In the data rows, 500 means zero.
Here is a table of points, one per row:
array([489., 497., 776., 460., 402., 524., 496., 396., 756., 788., 428., 474.,
       457., 555., 501., 471., 488., 652., 452., 408., 498., 489., 536., 470.])
array([424., 750., 315., 743., 482., 999., 621., 915., 940., 391., 632., 277.,
       436., 471., 452., 659., 440., 402., 999., 844., 486., 999., 361., 498.])
array([526., 402., 435., 463., 567., 494., 603., 361., 426., 371., 478., 999.,
       429., 526., 492., 660., 553., 467., 999., 854., 477., 367., 496., 517.])
array([479., 455., 463., 458., 481., 521., 550., 473., 624., 412., 388., 702.,
       405., 482., 459., 509., 486., 575., 627., 735., 461., 424., 535., 480.])
array([355., 316., 378., 481., 457., 271., 798., 592., 334., 320., 569., 245.,
       436., 396., 385., 523., 403., 649., 331., 399., 375., 665., 466., 825.])
array([522., 538., 482., 445., 419., 529., 459., 494., 471., 436., 400., 510.,
       443., 503., 455., 441., 511., 544., 444., 409., 468., 592., 525., 479.])
array([362., 458., 818., 467., 423., 438., 422., 547., 354., 399., 561., 817.,
       410., 419., 514., 391., 436., 676., 378., 414., 410., 713., 515., 549.])
array([442., 539., 399., 560., 427., 863., 687., 651., 743., 362., 555., 343.,
       412., 638., 606., 407., 351., 430., 999., 936., 521., 911., 497., 510.])
array([697., 547., 552., 560., 520., 455., 613., 460., 305., 746., 505., 548.,
       630., 678., 486., 457., 513., 688., 414., 427., 665., 370., 434., 436.])
array([702., 501., 373., 568., 454., 623., 693., 503., 334., 651., 466., 518.,
       520., 629., 482., 382., 380., 469., 566., 399., 679., 304., 478., 505.])
array([503., 494., 415., 457., 426., 481., 461., 489., 481., 517., 526., 604.,
       437., 642., 527., 501., 441., 547., 391., 636., 408., 421., 550., 471.])
array([459., 438., 459., 415., 477., 550., 690., 477., 424., 487., 473., 999.,
       446., 494., 442., 755., 485., 450., 763., 864., 476., 416., 511., 476.])
array([386., 457., 356., 478., 504., 510., 374., 510., 441., 843., 423., 380.,
       399., 477., 430., 431., 493., 479., 408., 746., 478., 424., 516., 534.])
array([423., 378., 624., 519., 391., 471., 323., 560., 322., 344., 518., 503.,
       468., 466., 578., 747., 322., 347., 385., 369., 474., 351., 426., 434.])
array([488., 508., 952., 607., 530., 418., 528., 288., 475., 872., 612., 395.,
       646., 541., 532., 545., 429., 758., 318., 476., 687., 323., 440., 501.])
array([642., 687., 284., 526., 592., 400., 527., 493., 298., 360., 522., 672.,
       400., 445., 412., 542., 543., 259., 379., 268., 547., 766., 453., 449.])
array([409., 588., 436., 346., 459., 436., 410., 425., 657., 417., 467., 372.,
       426., 507., 457., 552., 485., 518., 404., 442., 414., 696., 477., 474.])
array([465., 544., 490., 456., 475., 509., 425., 469., 449., 426., 441., 510.,
       416., 486., 472., 480., 476., 485., 406., 402., 519., 609., 522., 478.])
array([605., 666., 513., 529., 446., 430., 413., 452., 374., 343., 521., 564.,
       403., 498., 495., 415., 476., 373., 365., 424., 526., 609., 483., 467.])
array([398., 409., 387., 491., 325., 382., 546., 367., 646., 363., 478., 338.,
       779., 408., 493., 497., 474., 451., 814., 349., 469., 348., 474., 488.])
array([421., 406., 434., 453., 626., 611., 727., 525., 406., 431., 509., 999.,
       447., 448., 511., 676., 907., 482., 999., 650., 468., 324., 557., 511.])
array([558., 363., 461., 514., 558., 711., 530., 426., 349., 259., 490., 269.,
       425., 487., 379., 341., 596., 550., 600., 908., 383., 294., 506., 455.])
array([999., 414., 771., 463., 361., 394., 443., 384., 285., 999., 478., 331.,
       375., 463., 654., 852., 460., 585., 455., 403., 365., 474., 602., 527.])
array([464., 400., 401., 458., 415., 543., 398., 505., 491., 418., 370., 421.,
       493., 487., 572., 422., 462., 642., 458., 418., 421., 444., 511., 621.])
array([442., 656., 708., 482., 448., 448., 402., 394., 401., 348., 616., 431.,
       401., 465., 508., 513., 452., 352., 357., 418., 500., 557., 504., 462.])
array([379., 551., 557., 568., 532., 358., 383., 485., 579., 373., 522., 326.,
       368., 481., 450., 535., 582., 481., 698., 374., 439., 513., 531., 441.])
array([589., 447., 302., 546., 576., 461., 444., 466., 373., 293., 519., 527.,
       583., 612., 532., 392., 435., 705., 419., 442., 755., 327., 466., 482.])
array([752., 398., 629., 519., 616., 476., 366., 653., 495., 450., 502., 347.,
       671., 423., 518., 497., 437., 658., 396., 429., 509., 399., 664., 430.])
array([433., 528., 693., 512., 647., 404., 376., 648., 279., 609., 477., 391.,
       746., 537., 453., 412., 416., 510., 856., 337., 514., 349., 473., 435.])
array([509., 416., 322., 554., 655., 405., 487., 540., 379., 337., 545., 999.,
       419., 492., 343., 933., 565., 345., 486., 852., 416., 379., 427., 381.])
array([527., 480., 342., 453., 540., 469., 618., 536., 336., 373., 521., 502.,
       624., 473., 470., 432., 492., 761., 385., 472., 732., 345., 469., 453.])
array([376., 484., 775., 505., 451., 414., 495., 708., 643., 734., 442., 407.,
       578., 530., 485., 475., 468., 524., 508., 395., 479., 431., 527., 439.])
array([410., 473., 740., 498., 389., 517., 464., 480., 438., 419., 464., 680.,
       424., 493., 475., 402., 427., 697., 436., 414., 422., 604., 540., 544.])
array([449., 439., 471., 554., 473., 535., 704., 356., 444., 429., 385., 365.,
       536., 523., 609., 411., 515., 428., 395., 841., 481., 999., 507., 530.])
array([351., 368., 399., 720., 461., 384., 377., 403., 329., 398., 573., 999.,
       470., 459., 577., 383., 492., 580., 288., 361., 304., 683., 461., 554.])
array([438., 458., 446., 488., 419., 474., 392., 492., 399., 400., 521., 612.,
       521., 531., 563., 495., 392., 554., 379., 446., 803., 430., 477., 494.])
array([466., 560., 549., 454., 449., 521., 441., 454., 441., 407., 460., 493.,
       418., 482., 470., 475., 492., 442., 399., 414., 532., 598., 534., 461.])
array([443., 359., 381., 480., 513., 617., 409., 532., 453., 602., 456., 384.,
       381., 586., 542., 445., 466., 473., 410., 392., 406., 423., 498., 452.])
array([430., 411., 444., 445., 530., 547., 413., 512., 489., 514., 401., 455.,
       396., 520., 555., 447., 469., 524., 446., 394., 508., 505., 566., 466.])
array([426., 609., 400., 520., 522., 430., 376., 372., 390., 386., 540., 395.,
       454., 479., 457., 484., 698., 463., 892., 319., 427., 528., 511., 492.])
array([402., 411., 457., 520., 341., 428., 448., 359., 692., 369., 422., 366.,
       718., 458., 485., 511., 512., 461., 641., 389., 530., 376., 481., 527.])
array([469., 557., 439., 495., 480., 456., 450., 471., 415., 409., 513., 564.,
       402., 460., 469., 521., 451., 406., 377., 369., 555., 632., 614., 460.])
array([427., 645., 364., 511., 496., 481., 443., 582., 441., 407., 513., 649.,
       406., 456., 488., 480., 799., 528., 362., 377., 496., 474., 557., 500.])
array([405., 387., 300., 479., 323., 465., 556., 340., 852., 389., 748., 386.,
       999., 501., 470., 486., 646., 417., 377., 393., 806., 416., 537., 482.])
array([444., 596., 406., 451., 519., 557., 467., 538., 460., 451., 447., 550.,
       399., 511., 470., 468., 789., 585., 554., 345., 454., 553., 584., 483.])
array([405., 732., 572., 508., 495., 474., 378., 417., 365., 343., 542., 436.,
       385., 485., 443., 555., 584., 358., 350., 368., 506., 614., 478., 492.])
array([994., 473., 794., 504., 880., 328., 440., 603., 999., 818., 563., 392.,
       839., 382., 566., 423., 423., 474., 321., 371., 562., 316., 386., 505.])
array([621., 677., 294., 407., 423., 399., 388., 475., 405., 362., 700., 562.,
       405., 499., 550., 478., 402., 413., 382., 440., 474., 471., 474., 476.])
array([468., 490., 445., 447., 489., 587., 548., 590., 480., 476., 415., 683.,
       426., 492., 457., 468., 698., 557., 554., 350., 489., 524., 589., 502.])
array([566., 475., 730., 489., 522., 447., 443., 367., 370., 801., 597., 415.,
       553., 436., 569., 481., 458., 685., 385., 438., 762., 403., 346., 467.])
array([499., 656., 210., 542., 478., 691., 550., 449., 257., 999., 542., 284.,
       389., 332., 384., 379., 460., 239., 586., 999., 384., 238., 480., 439.])
array([420., 391., 444., 451., 526., 548., 420., 541., 474., 551., 409., 478.,
       402., 525., 536., 513., 469., 523., 419., 379., 518., 565., 537., 442.])
array([360., 705., 262., 545., 596., 361., 357., 421., 366., 357., 539., 428.,
       337., 541., 587., 556., 455., 319., 338., 369., 541., 462., 496., 585.])
array([510., 493., 562., 401., 394., 493., 405., 860., 973., 380., 413., 467.,
       999., 510., 536., 521., 540., 510., 363., 474., 360., 439., 566., 474.])
array([374., 375., 358., 524., 448., 453., 435., 468., 394., 871., 483., 327.,
       425., 651., 491., 427., 499., 459., 408., 999., 432., 383., 479., 532.])
array([458., 503., 435., 510., 404., 680., 576., 461., 959., 422., 455., 440.,
       394., 497., 507., 411., 429., 567., 554., 718., 477., 645., 568., 528.])
array([361., 482., 991., 570., 687., 332., 355., 739., 452., 786., 546., 298.,
       826., 477., 455., 487., 428., 360., 743., 338., 526., 305., 462., 546.])
array([355., 385., 317., 482., 571., 543., 415., 433., 483., 866., 470., 404.,
       434., 619., 484., 461., 469., 520., 456., 334., 401., 449., 519., 540.])
array([841., 481., 999., 479., 682., 483., 478., 833., 999., 655., 492., 466.,
       723., 525., 484., 399., 514., 386., 384., 455., 455., 408., 500., 549.])
array([442., 493., 451., 462., 462., 558., 485., 483., 481., 446., 365., 411.,
       437., 499., 571., 456., 578., 523., 438., 417., 526., 440., 511., 622.])
array([661., 530., 382., 558., 381., 416., 893., 472., 380., 282., 578., 249.,
       300., 464., 446., 618., 631., 422., 343., 418., 415., 284., 359., 401.])
array([466., 500., 471., 490., 423., 705., 560., 499., 747., 447., 431., 414.,
       434., 577., 505., 435., 467., 569., 551., 755., 484., 697., 541., 498.])
array([303., 566., 241., 491., 999., 390., 999., 361., 395., 306., 480., 240.,
       788., 416., 750., 530., 380., 394., 280., 455., 392., 239., 418., 727.])
array([402., 607., 625., 471., 462., 429., 395., 446., 469., 378., 582., 412.,
       318., 456., 506., 550., 513., 351., 353., 398., 555., 555., 496., 551.])
These points spread out most along one direction. Take the direction at right angles to it along which they spread out most. Go by this last direction. For each point below, how far along it does it lie, from 0 to 99? The average is 50, and the first point in the table lies past the average. One standard deviation of the points above along it is 16.
array([449., 439., 471., 554., 473., 535., 704., 356., 444., 429., 385., 365.,
       536., 523., 609., 411., 515., 428., 395., 841., 481., 999., 507., 530.]) 57
array([430., 411., 444., 445., 530., 547., 413., 512., 489., 514., 401., 455.,
       396., 520., 555., 447., 469., 524., 446., 394., 508., 505., 566., 466.]) 46
array([621., 677., 294., 407., 423., 399., 388., 475., 405., 362., 700., 562.,
       405., 499., 550., 478., 402., 413., 382., 440., 474., 471., 474., 476.]) 33
array([426., 609., 400., 520., 522., 430., 376., 372., 390., 386., 540., 395.,
       454., 479., 457., 484., 698., 463., 892., 319., 427., 528., 511., 492.]) 45
array([444., 596., 406., 451., 519., 557., 467., 538., 460., 451., 447., 550.,
       399., 511., 470., 468., 789., 585., 554., 345., 454., 553., 584., 483.]) 42
array([374., 375., 358., 524., 448., 453., 435., 468., 394., 871., 483., 327.,
       425., 651., 491., 427., 499., 459., 408., 999., 432., 383., 479., 532.]) 61
array([427., 645., 364., 511., 496., 481., 443., 582., 441., 407., 513., 649.,
       406., 456., 488., 480., 799., 528., 362., 377., 496., 474., 557., 500.]) 33
array([459., 438., 459., 415., 477., 550., 690., 477., 424., 487., 473., 999.,
       446., 494., 442., 755., 485., 450., 763., 864., 476., 416., 511., 476.]) 52
array([499., 656., 210., 542., 478., 691., 550., 449., 257., 999., 542., 284.,
       389., 332., 384., 379., 460., 239., 586., 999., 384., 238., 480., 439.]) 64
array([405., 387., 300., 479., 323., 465., 556., 340., 852., 389., 748., 386.,
       999., 501., 470., 486., 646., 417., 377., 393., 806., 416., 537., 482.]) 59
array([999., 414., 771., 463., 361., 394., 443., 384., 285., 999., 478., 331.,
       375., 463., 654., 852., 460., 585., 455., 403., 365., 474., 602., 527.]) 50
array([466., 560., 549., 454., 449., 521., 441., 454., 441., 407., 460., 493.,
       418., 482., 470., 475., 492., 442., 399., 414., 532., 598., 534., 461.]) 41
array([509., 416., 322., 554., 655., 405., 487., 540., 379., 337., 545., 999.,
       419., 492., 343., 933., 565., 345., 486., 852., 416., 379., 427., 381.]) 36
